In the data rows, the value 50 means zero.
Here are some rows, each followed by its group. Rows of different groups can look alike.
52;46;50;45;57;37;55;55;50;61;55;65;38;41;46;49;50;66;56;39;56;51;58;67;50;49;52;32;59;61;36;48;52;51;35;65;59;58;42;50;40;50;46;37;61;46;68;58;50;48;40;53;51;65;64;39;41;46;47;55;55;22 DD
31;77;40;60;70;46;36;62;53;42;62;29;50;51;33;79;41;49;48;36;47;49;48;62;78;31;57;49;63;41;43;48;57;39;53;37;49;34;43;44;58;50;34;64;52;50;35;69;63;44;51;53;46;52;40;52;39;42;46;56;66;66 MQ
53;61;39;42;66;23;72;47;65;65;75;80;59;32;62;63;58;71;51;40;44;51;26;48;55;45;50;46;59;59;39;46;52;67;31;75;51;31;39;59;44;53;41;29;53;57;31;55;50;34;42;34;44;53;54;28;62;56;50;61;40;39 DG
57;48;48;47;50;43;43;39;36;60;22;55;64;41;47;43;36;21;40;53;57;43;52;28;41;65;32;52;27;35;68;74;46;51;44;44;42;73;70;52;51;63;76;58;30;41;39;24;63;52;55;59;40;24;46;49;45;56;57;62;39;42 PQ
55;44;54;64;54;44;61;40;56;39;50;74;43;41;48;43;52;55;84;48;45;64;52;41;37;42;72;54;48;71;37;39;73;57;43;73;48;30;45;51;34;80;35;30;78;46;62;54;44;35;63;26;41;60;63;36;43;33;39;31;54;50 NT
61;36;40;43;42;33;53;50;61;63;52;69;61;31;46;50;39;54;73;57;42;48;47;36;32;49;57;54;61;61;35;45;59;76;62;67;57;39;45;66;48;84;45;29;58;56;57;60;32;39;41;23;39;66;47;31;49;48;57;39;32;40 NT
38;51;46;61;59;41;59;41;41;47;55;73;46;47;50;33;66;71;71;44;49;51;63;62;66;53;46;28;49;46;31;54;49;28;43;57;52;43;39;61;51;64;41;37;57;34;62;54;56;39;32;57;46;62;38;26;52;43;32;66;44;28 DD
42;43;77;52;31;43;46;18;30;38;20;54;56;56;66;63;43;29;53;55;61;35;49;49;53;64;26;48;44;52;76;56;62;33;57;41;43;68;55;71;53;59;73;66;26;52;53;27;57;67;38;50;51;27;51;40;58;67;50;65;38;47 QZ
43;66;38;59;25;46;24;68;51;37;58;39;65;72;46;48;56;35;51;50;26;61;83;54;67;26;72;68;70;67;55;32;41;41;68;56;60;59;36;37;41;42;40;53;63;49;55;41;60;51;52;57;59;49;59;59;48;45;61;32;46;69 LD
51;44;51;53;45;67;51;28;30;42;52;44;45;68;53;51;50;55;24;54;70;34;50;44;38;67;32;41;28;26;66;64;39;55;43;31;47;49;61;67;55;30;71;72;27;40;53;52;57;64;63;61;54;33;51;55;47;62;53;59;51;49 NZ
49;68;62;68;50;59;14;59;66;25;42;33;50;52;40;39;48;39;48;58;20;86;64;34;66;34;64;62;65;71;64;32;50;47;60;41;71;52;36;42;52;54;37;58;52;64;30;43;39;44;38;62;48;52;47;65;44;51;58;43;53;61 LD
33;58;45;65;43;73;47;66;66;37;59;35;40;67;26;60;51;48;52;60;38;55;39;78;57;43;60;61;58;50;42;34;47;36;66;28;58;45;52;41;50;36;44;61;52;59;37;51;50;61;34;57;46;69;65;74;55;32;57;21;67;42 ZR
37;56;32;48;41;46;80;39;56;58;60;66;29;36;68;65;60;72;66;54;53;38;44;63;28;46;61;41;52;86;39;35;63;49;58;69;56;46;51;65;40;53;39;36;69;57;54;65;38;35;26;43;67;67;73;44;57;40;31;40;54;27 DG
64;36;45;55;24;43;62;45;55;44;47;66;52;28;42;39;32;58;49;49;52;57;45;59;40;37;71;66;51;63;31;54;50;64;50;70;49;30;47;50;41;57;42;35;62;45;68;61;46;38;57;36;36;57;61;33;35;38;58;37;27;49 NT
60;34;55;65;41;49;41;60;32;47;27;52;72;39;53;35;55;41;35;61;55;21;55;46;71;72;24;53;50;41;60;81;37;35;28;38;38;46;55;43;66;53;67;70;30;43;44;25;74;54;64;40;29;23;48;37;59;56;67;76;33;40 PQ
47;36;63;47;36;43;61;52;56;68;58;63;44;39;36;62;56;61;83;44;44;41;46;66;50;50;63;39;42;55;31;58;70;60;36;61;59;23;49;51;40;79;28;33;58;50;55;63;46;43;54;37;34;62;48;34;43;29;52;41;47;53 NT
23;71;59;74;65;49;32;60;60;63;37;26;61;65;48;43;53;59;23;63;29;51;43;42;51;48;47;41;60;54;49;52;47;40;74;40;42;56;59;32;53;62;49;72;49;37;47;69;72;37;55;49;64;56;64;73;41;49;43;34;45;34 MQ
59;38;44;48;49;38;56;66;52;61;55;67;51;40;33;41;57;58;64;44;50;60;37;51;26;36;79;57;52;73;30;36;53;73;16;68;61;34;54;48;48;55;38;23;72;51;58;60;48;34;47;34;57;63;64;39;46;41;55;36;36;52 NT
57;57;24;58;61;21;72;47;52;51;64;70;25;47;65;43;52;65;72;32;61;51;44;52;67;54;43;48;60;57;43;35;50;63;52;70;42;30;65;62;53;45;33;37;64;49;59;50;50;35;59;30;31;65;70;39;60;42;44;57;34;44 DG
48;48;47;59;34;64;53;33;26;34;54;63;31;72;60;53;64;45;40;38;71;37;37;44;34;71;47;45;36;24;66;55;21;52;50;26;48;52;78;57;44;33;71;56;31;52;57;45;50;62;67;54;45;37;33;72;37;61;56;62;73;48 NZ
43;51;48;40;55;61;46;51;48;38;66;27;58;51;33;55;52;59;36;51;28;52;52;49;58;48;56;41;56;47;37;45;31;35;64;46;57;43;46;31;48;53;45;55;56;34;36;66;53;48;47;60;61;60;55;64;32;28;51;31;57;70 ZR
55;44;46;40;63;23;46;44;54;48;53;64;55;32;53;70;54;70;62;48;53;37;43;53;45;53;46;43;45;54;47;56;71;69;41;64;59;53;41;42;47;54;46;29;61;55;53;55;30;57;51;58;47;62;43;32;40;48;60;59;58;35 DD
48;44;53;54;47;72;60;38;46;55;43;42;39;68;65;61;44;48;33;53;66;27;49;44;42;66;32;41;35;32;57;62;14;38;47;22;41;52;71;57;62;39;69;62;28;51;43;50;60;70;69;64;54;32;41;65;40;56;47;52;67;54 NZ
65;47;67;45;52;71;51;34;36;37;31;47;48;72;53;59;36;45;37;69;74;34;39;47;36;58;23;39;34;20;48;60;27;52;42;21;44;52;69;53;53;31;72;63;31;51;41;41;51;55;65;51;73;33;44;62;49;65;52;55;62;55 NZ
44;59;42;58;54;51;31;59;81;57;62;32;55;41;40;41;54;60;40;51;40;55;58;55;63;39;59;58;66;43;43;44;38;30;48;58;47;51;48;39;56;25;41;64;50;31;53;71;68;60;75;55;61;60;46;59;39;48;46;33;31;61 MQ
42;70;38;62;42;55;25;75;65;19;40;42;50;61;45;41;49;44;54;56;23;73;71;38;75;29;64;66;68;69;49;39;47;47;78;56;66;71;31;45;48;46;39;42;73;61;49;48;55;45;60;59;59;52;48;55;67;51;54;39;70;68 LD
50;49;48;59;48;43;59;45;46;58;51;67;35;44;58;42;52;65;65;43;60;43;33;62;52;55;44;36;53;56;34;48;61;46;41;71;53;46;44;47;41;63;46;31;64;43;55;49;39;51;42;52;45;58;54;42;45;38;41;61;50;19 DD
33;56;40;40;43;42;24;68;59;35;42;33;55;53;46;33;57;43;39;62;29;67;69;52;74;23;62;59;70;73;46;39;33;29;52;49;54;61;33;46;45;51;34;50;66;43;34;59;55;42;55;50;54;56;49;65;55;38;44;25;60;67 LD
54;46;66;50;62;43;60;34;54;59;57;63;36;42;57;43;61;67;68;48;50;58;65;51;35;41;53;47;64;54;41;50;65;45;49;71;48;54;52;47;42;40;33;29;67;41;58;55;31;50;37;45;52;57;54;37;43;51;50;54;42;38 DD
48;75;41;58;63;72;41;65;67;42;78;35;51;55;44;55;61;63;52;51;41;57;51;65;60;40;58;54;65;34;59;29;37;32;70;46;56;43;25;49;50;37;40;52;54;51;54;70;31;49;52;58;68;69;54;62;45;55;41;34;73;61 MQ
39;62;59;53;30;43;29;82;61;54;33;38;54;65;25;24;53;47;46;54;32;81;46;32;57;45;63;61;49;67;62;30;46;35;50;54;75;41;46;38;53;52;45;52;58;43;42;45;30;41;49;55;68;55;66;65;42;41;46;36;47;71 LD
51;41;55;66;45;76;50;27;33;60;35;48;54;72;44;73;41;49;41;60;61;25;53;45;48;72;40;44;25;24;63;61;51;47;37;39;48;47;79;42;60;51;74;78;11;45;39;57;65;65;67;60;54;29;49;63;52;66;49;63;46;49 NZ
57;30;64;50;36;57;57;61;31;56;34;58;49;57;57;53;44;28;43;49;55;45;45;33;41;53;47;43;34;50;74;60;40;45;46;32;50;53;44;42;46;57;64;53;38;62;68;29;64;48;59;52;50;39;45;40;62;61;52;55;49;41 PQ
43;74;37;60;51;52;43;61;59;58;63;45;43;55;51;57;56;57;37;51;29;71;55;57;54;32;64;44;63;53;60;33;46;22;71;39;61;56;33;42;48;47;43;57;48;64;48;71;48;54;51;62;53;62;53;65;43;51;24;29;69;68 MQ
43;71;56;65;46;55;20;66;57;30;41;35;61;58;47;43;54;49;47;47;25;75;80;40;61;33;74;60;68;73;51;40;37;53;73;52;60;77;32;45;53;42;35;53;57;56;57;45;64;43;40;52;72;59;62;70;49;56;63;40;49;61 LD
61;35;45;41;49;27;57;47;60;53;49;72;60;31;38;31;49;53;73;51;47;56;44;42;61;48;60;42;46;54;30;53;59;73;33;59;53;34;46;56;45;67;38;23;79;40;68;63;56;27;51;39;31;61;42;37;59;42;64;48;36;49 NT
51;40;51;59;58;45;63;36;52;69;61;63;33;36;48;37;38;64;62;34;54;58;49;51;58;43;51;45;51;51;39;58;60;53;38;67;41;56;53;48;46;58;47;33;61;43;55;53;52;48;45;57;46;65;48;46;42;52;40;57;61;20 DD
50;58;37;36;49;41;65;42;62;49;48;71;45;31;61;52;45;70;71;40;57;36;25;59;42;72;41;60;58;54;28;45;71;76;50;71;61;40;43;64;51;56;49;33;49;52;62;54;29;47;55;39;28;62;49;30;66;58;48;62;27;36 DG
51;36;55;53;40;42;62;36;34;52;31;54;56;56;59;39;45;30;49;48;65;40;55;38;28;67;41;44;37;42;65;78;41;46;44;37;30;72;73;53;49;53;57;61;44;53;56;33;43;33;62;52;36;20;44;42;56;61;56;52;44;38 PQ
35;63;41;66;59;57;33;63;76;50;52;33;57;54;52;50;53;53;39;50;39;60;55;57;62;42;53;54;70;53;45;40;60;34;59;43;58;64;35;44;55;44;37;59;56;74;43;56;46;47;64;57;42;54;56;51;38;46;47;44;71;69 MQ
58;40;39;38;61;32;71;60;55;63;55;57;39;37;54;56;54;50;57;46;52;54;57;54;29;47;71;48;53;54;46;45;61;81;48;69;59;45;65;51;40;71;37;27;67;71;80;53;16;37;37;44;54;61;62;44;38;36;58;41;39;48 NT
55;30;60;57;35;55;51;31;47;50;42;46;71;49;59;51;48;35;47;53;62;39;65;38;68;63;33;44;28;64;81;75;41;39;48;31;40;43;53;60;45;53;59;50;47;64;38;20;48;52;39;27;67;25;45;34;73;62;66;64;49;39 QZ
56;55;64;44;39;42;43;39;36;54;25;45;49;59;60;61;45;28;59;49;72;33;49;51;55;70;32;42;36;58;76;76;46;52;39;30;46;52;74;55;55;34;51;62;38;46;44;31;70;57;35;59;57;32;64;45;44;55;64;77;31;51 QZ
40;71;42;38;44;59;45;76;66;50;58;38;58;59;41;41;58;58;40;54;43;58;43;50;63;53;51;51;52;33;35;33;70;35;63;48;52;58;49;43;43;49;47;55;59;27;51;62;46;43;64;50;81;65;49;55;35;46;53;39;58;50 ZR
46;60;51;57;40;42;24;60;48;26;51;32;54;57;50;29;49;44;41;47;32;69;58;47;80;27;64;60;68;64;54;43;38;47;74;48;42;58;36;52;45;46;38;57;59;61;40;46;57;42;60;57;45;56;53;53;64;39;58;32;44;65 LD
40;74;40;49;57;70;52;50;58;44;65;25;48;53;49;48;49;55;42;54;38;61;59;63;65;48;61;58;63;48;49;33;55;40;58;40;42;54;44;29;54;48;35;62;51;34;35;59;55;56;60;62;59;62;33;63;46;42;55;44;64;58 MQ
55;43;88;35;44;52;66;43;25;36;41;59;59;60;67;68;44;44;42;51;69;42;60;44;57;62;34;49;33;45;64;78;52;53;48;31;36;46;56;66;55;53;62;64;33;64;45;26;62;50;47;47;49;29;45;25;58;61;64;71;42;47 QZ
50;46;31;35;25;19;71;58;65;80;53;55;36;25;41;64;52;52;72;44;36;38;41;53;56;54;50;35;74;68;28;48;59;49;31;58;78;52;37;32;42;77;24;21;65;43;65;56;63;63;45;58;55;60;62;48;39;30;41;49;65;41 NT
44;66;67;31;61;37;71;23;57;42;57;76;40;31;70;59;60;77;67;42;53;35;25;74;53;47;40;55;56;63;36;56;49;62;35;70;42;46;48;65;40;52;42;40;46;52;63;70;38;37;59;43;24;56;56;34;51;63;55;56;26;36 DG
57;36;73;33;40;52;57;51;42;46;37;45;57;48;61;53;42;32;39;56;63;43;65;38;57;73;34;54;30;60;69;66;46;58;53;37;46;55;63;48;48;45;63;66;39;44;51;32;69;48;40;45;64;27;48;41;74;57;57;67;36;47 QZ
37;73;65;56;44;52;23;63;63;27;38;47;61;57;45;30;33;40;61;65;32;79;64;49;79;29;54;65;71;51;49;44;41;41;59;50;49;70;39;51;50;42;36;50;62;55;25;46;61;54;52;50;35;46;54;48;49;51;54;42;39;58 LD
63;38;31;44;49;35;54;50;63;63;56;63;41;31;42;39;41;45;74;50;47;61;31;41;36;47;63;56;56;60;40;41;69;67;39;61;58;56;54;59;55;88;44;28;62;43;69;49;41;23;50;38;41;65;42;43;27;34;51;39;43;47 NT
51;35;61;46;46;50;57;43;23;52;32;44;51;56;70;60;42;25;41;48;66;36;42;50;48;60;30;64;31;45;71;74;38;52;40;43;35;78;74;59;60;56;70;59;34;54;56;29;53;66;34;68;47;27;49;35;55;60;52;71;41;37 QZ
58;50;53;39;55;39;62;51;49;73;53;67;45;38;45;47;51;62;67;42;58;58;37;57;54;55;42;41;56;63;36;57;80;53;38;63;52;56;40;42;47;53;58;30;57;37;69;50;43;57;35;47;44;62;54;48;69;44;48;66;58;26 DD
45;31;50;44;34;34;60;50;52;34;67;63;52;33;43;43;48;57;70;44;44;56;38;61;28;32;54;48;54;66;29;49;58;69;34;73;52;35;48;56;43;70;38;25;65;38;56;55;34;33;54;39;43;66;63;47;49;34;52;40;51;55 NT
40;74;57;49;52;63;35;61;70;48;65;32;52;58;61;52;66;63;48;57;30;51;43;50;65;52;52;48;60;61;45;24;58;31;69;41;43;68;47;37;53;43;36;52;54;46;61;67;50;49;46;55;47;61;44;65;51;52;46;42;56;61 MQ
64;33;51;34;49;47;63;36;34;46;20;55;48;44;66;40;37;27;35;52;53;49;58;18;32;65;38;48;29;33;68;54;39;50;32;38;37;62;71;49;42;51;74;58;44;68;59;32;67;36;53;44;40;26;54;22;50;63;62;69;43;45 PQ
65;45;37;49;46;36;55;50;49;48;47;59;61;28;36;37;46;61;58;54;48;44;52;38;35;42;49;44;55;47;48;63;61;77;47;62;64;35;56;61;51;78;46;40;61;44;58;55;55;32;58;53;27;64;49;36;55;40;55;39;24;48 NT
40;66;51;50;75;53;43;65;64;53;60;33;50;67;53;40;64;62;35;44;50;63;59;73;55;30;71;48;68;59;47;36;56;22;67;56;54;46;25;49;49;45;49;65;48;40;39;61;46;37;42;51;70;55;58;59;34;45;26;32;52;71 MQ
64;38;64;50;41;51;67;44;26;48;53;49;60;67;64;51;53;37;48;56;51;25;47;34;47;71;37;40;34;57;52;67;41;48;51;31;45;53;50;56;43;58;67;67;40;81;56;27;50;52;34;32;47;32;52;39;62;44;50;57;60;51 PQ
46;37;41;43;48;32;64;49;56;77;72;57;51;38;51;36;54;68;50;38;54;56;49;61;61;45;50;46;55;67;29;43;72;55;15;61;44;43;48;46;44;54;42;38;62;38;61;53;44;38;52;39;53;60;50;51;49;50;42;63;62;35 DD
43;46;52;50;57;43;68;41;46;53;65;68;34;55;74;50;63;76;54;43;48;50;52;64;39;46;56;31;58;68;42;55;58;45;60;63;58;51;56;60;35;59;45;38;70;63;39;61;20;53;26;54;53;62;56;32;45;44;32;52;74;28 DD
42;70;63;50;75;51;27;55;81;26;89;29;50;67;32;62;53;53;47;18;37;70;73;36;31;43;59;54;62;55;70;27;75;44;72;33;67;51;35;41;51;22;43;46;66;13;80;68;41;24;36;69;46;60;27;55;67;72;38;41;35;60 MQ
57;36;59;65;49;60;56;41;28;54;58;38;56;64;59;62;45;52;26;73;68;42;54;41;28;67;35;32;33;25;55;62;24;41;58;28;49;33;60;59;56;44;68;81;21;46;37;51;55;66;52;52;61;33;44;64;43;57;49;55;54;52 NZ
29;75;63;50;63;54;39;49;63;19;60;36;39;75;47;55;53;66;60;58;41;45;70;55;55;38;52;52;61;53;52;35;53;33;60;39;47;64;43;43;52;50;37;60;48;46;51;72;53;50;55;67;50;64;48;63;72;49;48;37;57;68 MQ
52;43;49;36;51;43;55;42;58;55;58;53;51;47;52;49;54;61;66;32;64;65;47;56;63;39;51;48;54;49;45;47;55;79;51;65;54;45;46;64;49;57;37;35;75;44;59;51;21;43;45;50;50;62;52;49;58;44;41;57;57;21 DD
65;30;35;49;37;44;50;53;34;55;44;56;63;37;52;53;34;25;35;58;61;49;49;52;30;63;28;59;39;51;54;68;53;71;42;48;44;66;54;63;52;46;76;66;38;69;61;22;85;48;50;41;43;35;36;56;54;54;45;60;41;41 PQ
40;50;49;39;48;32;60;52;51;47;56;60;62;47;71;8;58;75;64;64;44;38;42;55;57;68;29;37;65;68;0;67;54;61;39;50;36;82;46;39;44;50;40;30;78;26;90;60;65;32;43;37;55;60;41;39;58;17;57;62;48;13 DD
33;60;56;46;51;57;29;74;52;16;50;31;51;59;46;31;61;49;47;57;32;66;57;56;75;36;64;61;61;54;60;34;41;35;48;44;47;55;40;34;46;55;37;51;58;46;37;49;45;42;36;67;50;63;48;55;61;46;59;33;48;58 LD
69;44;54;34;52;72;50;31;39;32;43;45;41;69;61;62;57;45;35;59;64;37;49;36;36;58;45;39;31;43;69;60;53;44;48;29;43;41;70;57;56;22;78;65;30;34;40;49;69;49;60;60;60;30;42;72;46;83;67;66;48;49 NZ
58;38;67;41;42;47;43;20;32;48;21;59;59;39;61;41;46;35;45;63;69;42;46;49;52;58;37;63;29;42;69;62;57;57;40;59;25;62;77;76;50;41;70;68;39;34;60;25;53;63;48;46;61;26;56;35;66;69;46;56;32;45 QZ
40;70;48;44;35;44;16;58;54;39;48;36;51;59;51;36;79;49;53;53;40;71;65;51;46;32;81;59;63;60;60;32;47;29;63;60;59;65;39;37;36;49;36;57;68;45;49;64;57;45;48;62;76;54;70;55;37;47;45;19;33;66 LD
51;42;80;45;54;55;57;37;39;35;24;52;61;54;69;69;37;36;35;53;56;36;58;29;47;61;16;54;30;48;76;74;48;58;48;38;39;49;61;66;44;61;62;68;39;48;51;29;61;60;50;46;32;23;36;39;69;64;65;60;31;46 QZ
70;45;49;55;53;55;56;64;54;62;60;58;46;40;45;39;42;61;58;54;52;56;40;49;62;49;57;45;62;64;39;61;47;81;42;60;65;54;39;42;67;52;41;37;60;38;46;48;24;64;43;48;41;59;51;47;55;50;51;66;30;32 DD
55;56;10;51;33;48;21;79;55;51;59;25;49;41;42;29;51;20;37;56;38;92;63;34;45;31;73;67;57;63;56;26;36;56;71;59;79;47;42;44;50;45;41;48;63;43;34;42;56;35;51;45;72;55;62;85;62;41;48;30;59;51 LD
50;37;52;45;47;56;64;43;35;54;32;58;57;56;59;74;49;33;48;45;69;36;50;52;48;70;35;44;29;47;59;55;49;59;34;49;40;36;68;51;40;55;62;53;37;66;54;35;66;47;38;51;32;30;41;49;37;54;49;60;58;38 PQ
50;58;34;39;50;22;67;54;59;61;62;66;45;28;63;41;57;54;72;44;59;59;43;74;52;50;58;62;49;60;39;39;70;69;53;69;65;41;43;61;52;63;36;32;65;55;51;54;40;30;49;40;43;69;52;62;53;43;42;60;40;40 DG
41;68;38;66;35;33;44;71;59;53;80;24;56;63;68;59;64;58;44;62;15;99;76;89;80;23;55;65;60;57;47;41;64;18;28;33;49;64;53;45;39;47;38;41;59;43;46;64;40;58;23;55;68;65;73;58;61;70;37;19;54;78 LD
57;52;50;45;62;50;52;39;60;40;45;74;46;26;51;50;40;73;74;38;61;46;54;61;57;50;40;46;51;61;36;51;67;58;51;75;40;53;38;49;56;76;56;39;50;44;44;50;61;49;24;52;43;65;48;40;57;53;45;64;39;31 DD
35;52;57;51;66;79;36;59;70;49;65;26;56;70;34;49;52;51;59;51;33;68;48;53;62;46;56;47;55;47;49;31;65;26;69;32;50;47;36;34;54;48;42;50;57;47;44;71;51;45;43;54;67;57;38;53;50;46;42;39;69;54 ZR
Which 5 groups are nearest to each row below, nearest first, going by the average distance to the group's rows?
37;56;38;48;61;64;47;63;61;60;48;33;57;53;31;51;60;45;40;45;31;60;45;38;67;52;46;47;47;40;47;37;49;51;66;47;56;44;53;26;46;44;48;46;57;43;35;60;41;49;46;56;74;64;46;73;40;36;41;41;71;53 ~ ZR MQ LD DD NT
54;66;67;62;49;69;48;58;62;31;49;33;35;74;59;30;62;49;34;62;49;58;36;56;31;41;49;55;40;37;35;51;55;33;94;48;28;80;45;36;49;51;47;46;44;74;36;78;19;64;60;46;40;64;60;35;20;80;89;14;83;80 ~ ZR MQ LD NZ DD
Which 4 groups are nearest to each row below, nearest first, going by the distance to the group's nearest row?
57;42;52;30;57;41;51;42;51;47;61;65;48;32;57;49;86;85;72;48;69;42;49;49;18;49;46;64;55;60;39;49;86;49;41;77;50;43;63;46;24;56;44;36;67;47;61;52;5;66;31;34;76;64;66;34;44;52;53;59;36;29 ~ DD NT DG ZR
62;35;57;58;43;45;51;57;32;62;38;59;66;37;47;54;47;36;40;61;59;38;46;36;47;63;32;47;31;48;61;67;43;56;32;41;51;45;50;53;55;43;68;59;40;61;44;28;58;45;73;34;49;36;41;53;63;65;63;69;32;48 ~ PQ QZ NZ NT
56;31;52;55;46;54;58;51;36;53;34;56;59;46;55;49;33;30;53;60;54;47;44;45;47;75;33;49;21;49;52;60;45;47;44;36;37;40;55;55;58;57;69;63;32;40;35;19;63;52;45;42;31;32;42;42;60;49;40;64;31;45 ~ PQ QZ NZ DD
Which 5 groups are nearest to each row below, nearest first, going by the distance to the centre of the group?
35;57;39;58;46;58;37;76;51;43;52;31;49;65;46;24;45;42;54;56;29;67;75;50;80;36;71;56;62;62;63;31;41;52;68;43;60;54;40;48;51;61;34;39;63;45;40;48;56;42;57;56;60;51;36;76;67;44;53;43;58;53 ~ LD MQ ZR DD NT
45;49;52;40;75;42;59;43;50;68;56;64;45;40;50;32;38;58;51;30;62;59;61;59;51;38;46;54;54;52;44;50;66;67;44;63;46;45;45;56;57;69;48;38;63;57;60;57;54;37;45;52;40;56;38;38;50;40;34;60;43;37 ~ DD DG NT MQ PQ
58;35;43;46;45;27;60;51;52;48;42;70;53;34;39;40;51;52;67;65;36;50;44;45;48;47;55;47;49;51;27;52;66;70;42;63;71;46;55;58;48;69;32;34;63;50;65;58;49;41;61;26;47;64;40;42;31;44;58;43;48;44 ~ NT DD DG ZR PQ
Which 4 groups are nearest to each row below, nearest first, going by the distance to the centre of the group?
46;60;67;41;61;58;30;69;63;36;41;37;57;62;59;41;49;48;58;66;23;65;74;50;65;29;64;57;68;61;47;25;65;52;66;42;58;59;36;43;39;39;33;56;60;53;40;44;33;52;39;62;48;44;54;58;42;53;67;29;45;68 ~ LD MQ ZR DD
45;58;55;37;56;53;28;75;45;22;53;42;60;78;46;46;49;55;39;60;29;62;51;66;82;32;63;43;75;52;56;45;45;50;60;52;64;50;35;32;61;45;42;51;50;62;25;50;40;63;50;62;45;51;53;47;61;45;60;48;42;68 ~ LD MQ ZR DD
60;49;34;35;59;34;70;46;55;59;74;68;50;27;59;67;46;63;55;39;55;52;32;68;60;64;46;44;57;60;44;44;71;71;48;73;55;24;40;58;49;56;48;27;63;45;58;57;51;45;42;34;38;63;51;45;74;54;50;66;40;33 ~ DG DD NT MQ
44;71;39;54;48;66;18;58;54;30;45;39;41;41;48;28;46;42;67;54;26;69;69;54;49;29;66;69;67;61;55;42;39;42;48;59;54;71;48;34;44;26;44;46;61;39;62;50;66;50;61;66;58;59;57;57;37;60;58;37;36;67 ~ LD MQ ZR DD
42;66;44;54;45;55;39;55;61;47;54;33;54;38;38;48;41;56;38;47;37;61;33;53;52;42;69;67;63;48;53;33;43;45;51;49;59;67;40;34;55;41;42;49;51;39;56;63;53;58;60;59;58;58;54;73;43;56;58;34;64;65 ~ MQ ZR LD DD
49;46;53;43;61;46;59;36;53;63;70;69;42;33;43;39;57;62;66;49;55;51;38;60;41;47;50;53;49;66;48;34;59;72;51;66;34;59;51;50;49;54;43;31;62;37;61;51;39;42;41;58;40;60;46;44;49;51;48;44;42;24 ~ DD DG NT MQ
43;90;42;35;60;57;29;63;74;65;51;31;49;50;57;32;68;55;45;39;37;62;66;59;52;34;69;60;62;47;39;23;68;42;71;55;64;60;67;41;49;45;43;70;48;50;42;66;40;54;36;56;67;48;61;74;14;58;50;43;50;75 ~ MQ ZR LD DD
Which 5 groups are nearest to each row below, nearest first, going by the distance to the group's nearest row?
52;32;55;49;54;70;57;35;26;67;50;37;39;64;57;65;43;41;22;41;77;37;46;25;43;67;35;49;23;33;65;56;31;43;57;21;42;38;64;51;64;44;74;68;24;55;30;39;56;56;52;62;56;41;44;71;38;47;37;52;77;50 ~ NZ PQ QZ ZR MQ
32;77;54;57;75;67;32;58;62;33;64;40;53;61;39;51;59;62;49;44;42;45;45;50;57;38;57;50;56;44;62;36;50;49;72;42;47;40;27;50;48;41;49;62;49;40;64;69;50;53;64;52;46;58;47;68;37;51;51;49;35;59 ~ MQ ZR LD DD NZ
